Each run below is a few steps of one of 6 hidden systems, one row a step.
z384, run 1 (10 x 22):
[[ 20  23  -4  -3  -8 -10  -6   3 -12 -17  -8   7  -3  -7  -4 -20  -2 -12
   -1 -31  15  -9]
 [ 27 -31  16   2   3   3   0 -17   5  14   2  12  11   3  -2 -20  11   8
    4 -17  -8   8]
 [ -2   8  21  -3   2 -24   5 -31  12  -1  -7   9   2  -3 -11  34   6   1
   15   3   3   4]
 [-20   4   4  21   9   9  11   6  27  19  18 -18 -10 -16  -6  14  -7   7
   -2   0 -21   0]
 [-26   3 -16   4  -4  19   5  12 -19  -1   3   1  -5   6  19  16  11  -2
   10  39   2  -1]
 [ -5  26 -13   1 -17  18  -5  21 -12 -16  -4  -5   9  -8   7 -16 -27  -7
  -21  -5  21  -7]
 [ 19 -35  -1 -19  -1   4 -16   3 -16  -3  -8   0  16  21   6 -34 -12   6
   -9   1   3   5]
 [ 17   3  10 -29   9 -40 -15  -9   3 -15 -24   4  -5   4 -17   3   1  -7
    8 -20   6   0]
 [ 17 -12   5   3  20  -9   7   0  28  21  10  -2 -20 -14 -18  -2  28   3
    3 -25 -24   4]
 [ -4  14  -5  16  -2   2  20 -21   0   8  14  21 -11   0   1  33  42  -2
   11  21  -2   2]]
z149, run 2:
[[ -7 -18  -5  12   3  12   0  -9  23  14  19 -12  16  32  -9  -8   2  13
  -20  22   1   5]
 [-19  19  -7   3  -5 -13  -8   9   1 -14  -5 -25  15  28  -1  -3 -35  -6
    3  -6  10 -19]
 [  6  -3  -8  -2  -8   9  13  30 -20  -6 -17  -3  -9  -8  21 -16  -8 -15
   23 -22 -17 -12]
 [ 18  -9  15 -15  -3   7  -3  -4 -22 -18 -25  26 -11 -25   7  10  12   5
   13  22   2  17]
 [ 26   2   6 -10  10   2  -5 -11  24   5   4  11  -1 -21 -23   5  12  12
  -39  -3   4  17]
 [ -5 -11  -7  -2  14 -32  -1 -20  10  21  29 -12   8  31  -8   9   3   7
  -16  -1 -15  -6]
 [-34  32 -13  14   1 -16  -8   3  -9   5  17 -10   0  11   4   5  -1 -16
   24 -21  13 -23]
 [-11  -7  -4  20 -20  38  14  15 -11   3  -5   9  -4  -4  20 -22  15 -11
   32  -2   7   0]
 [  7 -13  23  -1 -20  26  -2  -9   6 -24 -30   9   7  -7  -2  -8 -16  10
    0  34  19  24]
 [ 25  -9  11 -15   7  -6   1   9  29  -7 -14 -19   1 -10 -18  -3 -34  14
  -38  -7 -19   9]]
z149, run 3:
[[-10  -7  14 -17   2  -2 -29  -4  -8 -14  -8   1  -5 -15  -5 -10 -15   8
   -8  22  21  20]
 [ 15 -13  -3 -14  24  -1 -14  19  24   9  -6 -11  -2   1 -17 -13   3   5
   -9 -23  -8   1]
 [  3  -4  -4 -12  10 -24   6  -8  -2   0 -10   3   2  28   0  27  18  -4
   23   3 -12 -11]
 [  0  36 -10  14 -16   0  20  -5   4  -5   2  10 -12 -12  -4  10  19 -16
    0 -13  11  -6]
 [  4 -14   2  25 -19  13  15 -18  -8   5  23   3  -6   4   8 -21   7   6
   -7  19  -7  10]
 [ -9   7  18  13   2   0 -26  -9  -4 -13   8 -11  12  -5  -5 -10 -35  15
   -4   8  16   3]
 [  2 -17   2  -6  17  13  -7  25   5  17  -5 -13  14  -8   8  -7 -20   4
    6 -27 -16  -8]
 [-12  -9  -1 -31   8  -4   0   8  -9   2 -26  10   5   0  12  34   5  -6
   20  13  -2   1]
 [  3  17 -18 -17  -6   6  12  11  18  -2 -11  10 -18 -15 -12   7  27 -13
  -23   1  11   9]
 [ 13 -12 -13   3  -7 -14   7 -16  -1  -5  17  -3 -14  32  -9 -17  22   2
  -20  23  -8   6]]
z622, run 4:
[[-12  22 -13 -11  -3   0 -10   9  30  -2 -19   0   8  17 -20 -11  14 -22
    7 -32  41  -7]
 [ 11 -18   2   9 -21 -14  38 -14  25  -5 -14  -7 -14  40  -8  -9  20 -11
   20   5 -21   0]
 [ 13  40  17  27 -20  -4  21 -15   0 -36 -11   6 -16 -19  -7  29  -8   4
    5  23  -2   0]
 [ 34  -1   6  29  10  16  10   6  -5   9  31  -5  -6 -31   4  -5 -10  23
  -26 -10 -38  -2]
 [ -6 -21  12 -13  27   7 -32  -9 -30  15  15  11  30 -14  17  26 -19  28
   -8  26   1   7]
 [-29   2 -23 -33  11   4 -22  25   1  29   4  -5  28  -7  10  -7 -18 -16
  -20 -37  25  -8]
 [-36 -37 -16 -32  -7 -14  -1   9   2  10 -16  -9 -11  41   8 -25  16 -24
   26   7   5   5]
 [ -8  37  -6   2 -24  -4   5   6  17 -40 -35   2 -27  13 -22  -8  22 -25
   25   5  33  -1]
 [ 55   2   9  37 -14   0  33  -8  21 -21  -1   0 -28  11 -22 -22  26   5
    3  -7 -28  -1]
 [ 39  14  32  26   3  -8   8 -40 -14 -17  10  20   9 -22  -4  43  -7  32
   -7  27 -15   4]]
z188, run 5:
[[  7  22   1   9  -6 -18  10 -10   7 -15   3   6 -34 -12 -17  -1  27  -9
    6  -3  -2   4]
 [ 18  14   1  29   3   8   9 -13   0  -1  23   8  -5  -5  -5  17  19  17
  -10  18 -12  -1]
 [ -9  20  -1  17   0  16   3  -4  -2   7  16   0  28  -9   7  29 -21  10
  -16   8   6  -9]
 [-20 -17  -2  -3   0  17   7  13  -1  26   4 -12  24  -5  21   0 -31  -2
   -2 -14 -10  -5]
 [-26 -29   4 -25   1   7 -16  16  -6   4 -20  -6  -1  -2  11 -19 -14  -7
   18   5   8  11]
 [ 10 -11   0 -22   3  -2 -11  17  17 -15 -31  -3 -21   4 -18 -28  14 -10
    8  -8  10  11]
 [ 35   1  -5  -6   4 -22  -2  -8   2 -25  -9   5 -18  26 -21  -4  28   4
   -4  13  -4   1]
 [ 20  41  -9  13  -3 -27   7 -18 -12 -17  17   7  -6   5 -10  22  12  -3
  -15  -3   0 -14]
 [  2  16  -1  30  -4   0  18 -19 -19  21  40   8   8 -17  16  17   0   5
   -8 -12 -16 -12]
 [-35  -7  15  16  -4  26  -3 -13  -8  27  21   6  22 -29  21   9 -20   7
    6   3  11   7]]
z487, run 6, 10 rows:
[[-13  -4  14  -3   6   6  -4 -12 -16  11  -2  18  17 -15  15  28   0   5
   22   6   5   1]
 [-25   3   0 -10  -3  21   0  10  17  18  -3  -2   8 -28   3   3 -12  -5
  -13  -7  15  10]
 [-23 -24 -11 -21  -2  -1   2   9  13   7  -2 -15 -14  11  -1 -11   1  -5
  -16  24  -4  15]
 [  1  16 -17  -7  -9 -11  -2  20   0 -29 -16 -14 -15  27  -9 -15  -1 -12
    1   6   7  -9]
 [ 36  -1  -7  16   0   0   7   6 -14  -9   3   7 -10  14  -1 -24  26  -2
   13 -17 -13 -11]
 [ 34   9  16   5   1  -8  -2 -30 -15  -8   2  30  10 -11  -4  16  18   9
    3  -2   8   3]
 [  3   8  18   9  12  -5  -5 -20  14  19  21   0  19 -28  -7  16 -19  14
  -21 -20  -2   2]
 [-43 -14   7  -4  14 -11  -5  -7   5  24  14 -17   8   3   8  26 -21   7
    6  17 -12   2]
 [-47  13 -13   1 -11  18   3  28   6  -2 -13 -18  -1   6  11   3 -16 -16
   21   8  13  -8]
 [  0 -20 -15  -2 -22  33  17  24  -1  -3 -17   3 -17   5  11 -36  19 -14
    7  11   2  11]]
z384, run 7:
[[ 18  18  14 -12  17 -32  -9  -2  13 -19 -25  -5   5   8 -20  26 -11   0
   17 -22  -3 -14]
 [  8 -21  -1   0  17   6  21  15  16  30   7  -3 -14 -20   4  11  18   3
    4 -19 -42   1]
 [-17  17  -8  -1 -14   1  15 -18 -17   4   9  27 -14 -19  11  30  32 -11
    0  27  10  10]
 [-14  24  -3  33 -15  18  -3  -8   7   3  32 -12  11  -8  -4 -19 -24   7
  -32   2  19  -1]
 [-15 -24  -1   2   2   2 -18   1 -17  -7  -1 -13  23  47  12 -13 -20   9
   19  24   6  -9]
 [ -3  13   2 -23   1 -14  -5  27   3 -20 -41 -13  -2  -4  -3  -1 -27 -17
   22 -32   4 -14]
 [ 24 -37   2 -23   6  18  10  17  11  14 -20  12 -17 -23   0 -19  23  -2
   -4 -11 -18  20]
 [ 21  17   1 -14  -3 -16   3 -30   3 -12  -1  27 -13 -11 -18  26  34   3
  -26  23  15  18]
 [  7  17  -4  34  13 -11  -2 -15  14  11  49 -18   2   7 -16   1  -6  19
  -34  -3 -15 -11]
 [-26  -2 -10  19   8 -11  -3  -4 -33   8  22  -5   8  35  24  14   5  -1
   41  11 -12 -25]]
z188, run 8 (10 x 22):
[[-13  -5 -17   3   7 -12  -5   7   1  -3   7  -8 -30  30  -9 -16  38  -8
   21  15  -4  -2]
 [ 13  36 -12  29 -19  14   5   3  -7 -31   1   7 -13  10  -8 -10  21  -4
    4  14  19  -8]
 [ 40  11   8  28 -23  13  25 -14 -12 -13   7   8  14  -5   7  -1 -16  11
  -20   0 -13  -6]
 [ -2  -1  23  -5  -1 -12   1 -20 -17   5   6   0  18 -28  14  25 -46  13
  -12   0 -11   4]
 [-27 -16  10 -20  27  -4 -10  13  13  33  -1  -7   2 -33   5  18 -13  -2
   12 -27 -14   3]
 [-27 -29 -12 -24  25  17 -18  20  12  22  -9   3  -5   9   0   1  36  -4
   21  12  10  11]
 [ -3   8 -28  -9 -12  16  -4  16  21 -14 -16  -1  -3  35 -18 -26  29 -15
  -12  11  34   3]
 [ 34   7 -14  17 -26 -14  14  -7  -7 -31   5 -11  -8  42  -8 -35  -4  -1
  -23   8  -5 -10]
 [ 21  28  19  22 -13 -35   2 -23 -37 -33  10  -2  -9  -9   4   2 -32   6
    6  -4 -13 -13]
 [ 13   8  29  15  12  -4   9 -12 -14  15   8  17  -2 -55  11  31  -6   8
   23 -30 -26  -3]]
z622, run 9, 10 rows:
[[ 16  13   9  10  21 -15  -2  -3  -1  -3   7   0  -9 -12  -8  25   6  12
    9  -6 -21  -8]
 [  1   3  -7   7  13  16   7   3  -7  22  17  12  12 -13  12  29  13   7
   -5   1 -11  -6]
 [-21 -10 -11  -6  -8  23   0  -1  -4  20  12   5  21  -1  14   0  -4   0
  -21  14  15   9]
 [-25  -9  -3  -9 -11  -2 -13   2   5  -2  -1 -17   6  14  -1 -30 -24  -8
  -11   3  20   5]
 [ -4   0   4  -3   1 -19 -12  11   0 -20 -19 -18 -13  21  -8 -20 -11  -8
   29 -10   1  -9]
 [ 26   8   4   2   3  -3   9  13  -2 -19 -27   9 -16  -2  -5   8  20  -5
   32 -12 -12  -9]
 [ 34   3   2   1  -3  11  23  -8   4   0  -5  25  -8 -21  -3  19  30   4
  -13   6 -12  10]
 [  5   3   1   1   0  -5   4 -26   3  12  28   8   5 -15  -5  13   1  13
  -45  17   0  15]
 [-29   5  -4   9  11 -17 -18 -13  -7  19  40 -17  13   6   3  -2 -24   8
  -16  -1   3  -7]
 [-37  -5  -3   9   7   6 -16  15 -13  12   6 -15  16  16  17  -8 -17  -7
   38 -13   7 -17]]
z891, run 10, 10 rows:
[[ 34  -2   7  24 -17  15  29  -7  34 -10  -7   1 -12   5 -20 -15  15   5
  -12   2 -10  10]
 [ 14  -4  12  27  -9   1  11 -21  -6 -15  10  -9  16  26   3  13 -23  24
   -8  38 -18  -4]
 [ -2  26  -5  15   3  11  -1  25 -25  -9   8 -16  13 -17  19  15 -46   9
   -8  -3 -15 -22]
 [-23 -21  -9 -20  24  15 -21  23 -30  30  15   5   6 -27  28   1  -3   3
    4  -3  -6   2]
 [-28   5 -10 -46   7  -5 -23   2   6  11 -13  16  -4 -23  -7   7  18 -17
  -13  -3  39  19]
 [ 15 -16  -8 -29   6 -26  -3  -2  37   3 -14  -5 -16  24 -31 -27  27 -14
  -14 -22   6  10]
 [ 11   3   8  16 -14 -35  12 -28   6 -27 -11  -5 -13  54 -17  -5  18  -6
   33  11  -2 -10]
 [ 31  28   8  55 -24  16  32  -1  -9 -25   2   3  -6   1   6  -6  -1   2
   27 -10 -17 -21]
 [ 10 -14  19  39  -7  42  13 -16 -24  17  28  16  23 -28  28   9 -11  25
   -2  19 -16   5]
 [-25  11   9 -12   8  18 -13   1   5  17  12  -3  27 -48   7  31 -47  16
  -43  10  12  11]]
z891, run 11, 10 rows:
[[ 36  -4   0  -6 -25  14  23 -25  -9  -8 -15  32  26  14   7  11  16   2
  -20  19  14   8]
 [ 27   6  10   2 -17 -28  19 -25  -8  -3  15  -5  11  -8   1  -2 -38   5
  -38 -18 -18  -4]
 [-23  -1  15  15  25 -31 -21  -6 -18   9  32 -23 -10 -11   4   5 -28  13
   18  -5 -25 -10]
 [-38  24  -8   9  27  23 -21  31   7  12   3  -1 -10 -26  -1  20  18  -3
   33  -7  14  -8]
 [ -9 -21 -20 -18  -1  43   8  17  30  27 -12  16  10   5  -1  -6  40 -10
  -10   5  21  16]
 [  4 -13  -4 -27 -35 -11  17 -21  20 -14 -23  -1  10  34 -11 -15  -8 -12
  -34  22  21  19]
 [ 31  -1  10   4 -13 -37   5  -1 -11 -38 -12 -26 -17  23  -7 -29 -36   3
   -1  -7 -26 -10]
 [ 18   6  16  26  18 -10 -13   2 -50 -19   6   7 -13 -10  18  11   2  15
   51   3 -27 -18]
 [  9  26  -2  15  13  34   2   3 -16  21  16  37   9 -52  14  36  30   5
    2 -14   7  -3]
 [-17 -14  -8 -14   5  12   5 -23  34  52  32  11  24 -14  -7  12  12   3
  -53  -5  12  20]]
z487, run 12, 10 rows:
[[ 16  12   1  18  14 -15  -5 -21  15  10  28  -9  27  23 -15  16 -10  18
  -25  -9  -5 -15]
 [-29   0   5  18  -4 -18  10 -23 -15  19  26  -9  22  18  20  20 -20  -2
   22  -4 -10 -17]
 [-41   7  13  15 -22  18  10   1  -8   4  -6   1   0 -25  21  -1 -19 -14
   36  -2  12   3]
 [ -9 -27  13  -9 -14  38   8  17  17  -1 -27   2 -14 -30   3 -20  -5  -1
    3  18   2  29]
 [ 24 -14  -8 -37   2   4  -2  26  14 -24 -38  -7  -9   6 -12  -3  -7   5
  -31  23  -4  15]
 [ 35   8 -32 -22  21 -24  -6  29 -13 -12  -1 -11  -8  24  -6  -3   9  -2
  -24 -16 -21 -22]
 [ 14  21 -21   6  19 -26 -14 -10 -37   4  30  20  -5  14   3   7  44  -5
   15 -18   3 -21]
 [ -8  24  13  34  -1   4 -13 -41   0  17  35  25  14 -15 -10   0  24   2
    7 -19  35   2]
 [-26 -20  36  24 -14   4   6 -47  36  23  19  -5  20  -4 -11  -3 -22  13
   -4   8  11  22]
 [-33 -15  24  -1 -20  -7  22  -2  26  -6 -27 -34   8  11   3  14 -60  -1
   12  18 -16   4]]

Name the system that made each run.
run 13:
[[ 18  17   9  -7  15 -21  -8 -20 -40  -4   1  26  25  -6  16  47   0   7
   17  -6   0 -17]
 [ -4  18 -10   0   8  -8  17  -2   5  38  26  10  -2 -38   5  17  13 -13
  -11 -50 -13  -9]]
 => z891
run 14:
[[  4 -10   7  -8 -22  -1  12 -12 -13  -3  -6   9  -3 -14  10 -16 -10  -8
   -7  -2   3  12]
 [  2  -9  20  -1   4 -10 -19 -16   4  -8   1   0  -4  -9 -13 -12  -9  10
   -3   7   9  15]]
 => z384
run 15:
[[ 13  -2  33  12   4 -13   3 -21  20 -18 -22   0   0  10 -17  20   0  11
   35   7  -6   2]
 [ 19  14   2  24  -1  13  36  12  12  -4  -7  -3  -3  -7   2  34   2   6
    7   2 -33 -13]]
 => z891
run 16, 2 rows:
[[ 10  -2  13  -1   0   2  -9 -24  33   8   2  10  14  -4 -26 -11   7   5
  -21 -13  28  16]
 [-14 -19   8   5   0 -24  12 -16  28  18  10 -24   7  30  -9  -1 -15  -1
    4 -10 -17  -5]]
 => z149
run 17, 2 rows:
[[  2   4  18   9  -3 -25   1 -24  14   8  15  -8  -2 -13 -13 -12 -19  -1
   -7 -31  -4   1]
 [-19 -11  23   9  12 -18   2 -14  11   5  -1 -13 -10  -1  -4  23  -7   7
   32  11 -21   1]]
 => z487
run 18, 2 rows:
[[-20   3 -10  -6 -13  22  -1   1   4  -2  -3  12  -9  -7  -1  -6  22  -7
   -8  28  29  19]
 [  9 -11  -4   1  -8   6  -7   2  21 -13  -3 -14  -3  23 -18 -34  -3   6
  -23  13  11  10]]
 => z149
run 19 (2 x 22):
[[-11  -3  -1   9  -6  18 -13   1   6 -12 -10  10 -18  15 -11 -28  41  -8
   32  15  30  11]
 [ 29  -1  20  23 -19  16  11 -11  35 -25 -25  -2   7  21 -24 -20  -1   8
    4   3  13   6]]
 => z149
run 20:
[[ -5 -15  -6   1 -12  23  41 -10  24  31  11  11  -5 -18   6  22  23  -1
  -27  18 -21  18]
 [-32  11  -3   8  -9   7  -8 -11   8  -3  25 -16   1  -1  -6   6 -25  13
  -43  49  15  15]]
 => z622
run 21 (2 x 22):
[[ 22 -11  22  -1  -9 -10  10   1 -17 -24 -26  -4  -1  -1   9   0 -30   5
   21   3 -23  -3]
 [ 24   2   7 -13  19   7  -4  26 -15  -3 -21   9   1 -34  10  20  -5   5
   14 -21 -19  -7]]
 => z487
run 22 (2 x 22):
[[ -2   7 -18  31 -16  23  25  14 -15   7  23  -7  -4   2  20 -12   0  -4
   -3   1 -18 -13]
 [-20  -6   3   7 -13  26 -15  -7 -25   4  16   8  13 -17  18 -16 -17   7
  -12  22  22  13]]
 => z891
run 23, 2 rows:
[[ -3 -11 -17 -18 -16 -11   8 -12  -9   3  -6  12  11  40   6  -9  24 -18
    4   4  15  -2]
 [ -5  23   3  10 -33 -15  17 -23   3 -16  -4   6 -13   3  -7 -18   5 -22
    7 -10  22   3]]
 => z622
run 24:
[[ -1  39 -20  16   4 -26  -7 -15 -14   9  43  -5  16  12  -2   4  -7  -5
  -22 -28   9 -26]
 [-38  -5   1  24   5   2 -15  -6   0  33  32 -11  14   6   8 -28  -5  -9
   29 -37  13 -13]]
 => z891
run 25:
[[ 38   0 -12   3   9  -5  14 -14   4  26  35   7  13  -9  -5   5   7  12
  -54 -20 -23  -3]
 [-21  -1  -3   5  -1 -43   0 -44 -32  16  40   6   3  27  12  15  11  -2
    9  12  -5  -9]]
 => z384
run 26, 2 rows:
[[ -9   6  -2  16 -10   1  13 -11  17   1  17 -18   9  15  -6   9 -22  10
  -28  21  -6  -1]
 [-10   8  -1  17  -1  -3  -7  11 -23 -11  13 -21   7   8  13  -3 -38   8
    2   9 -11 -16]]
 => z622
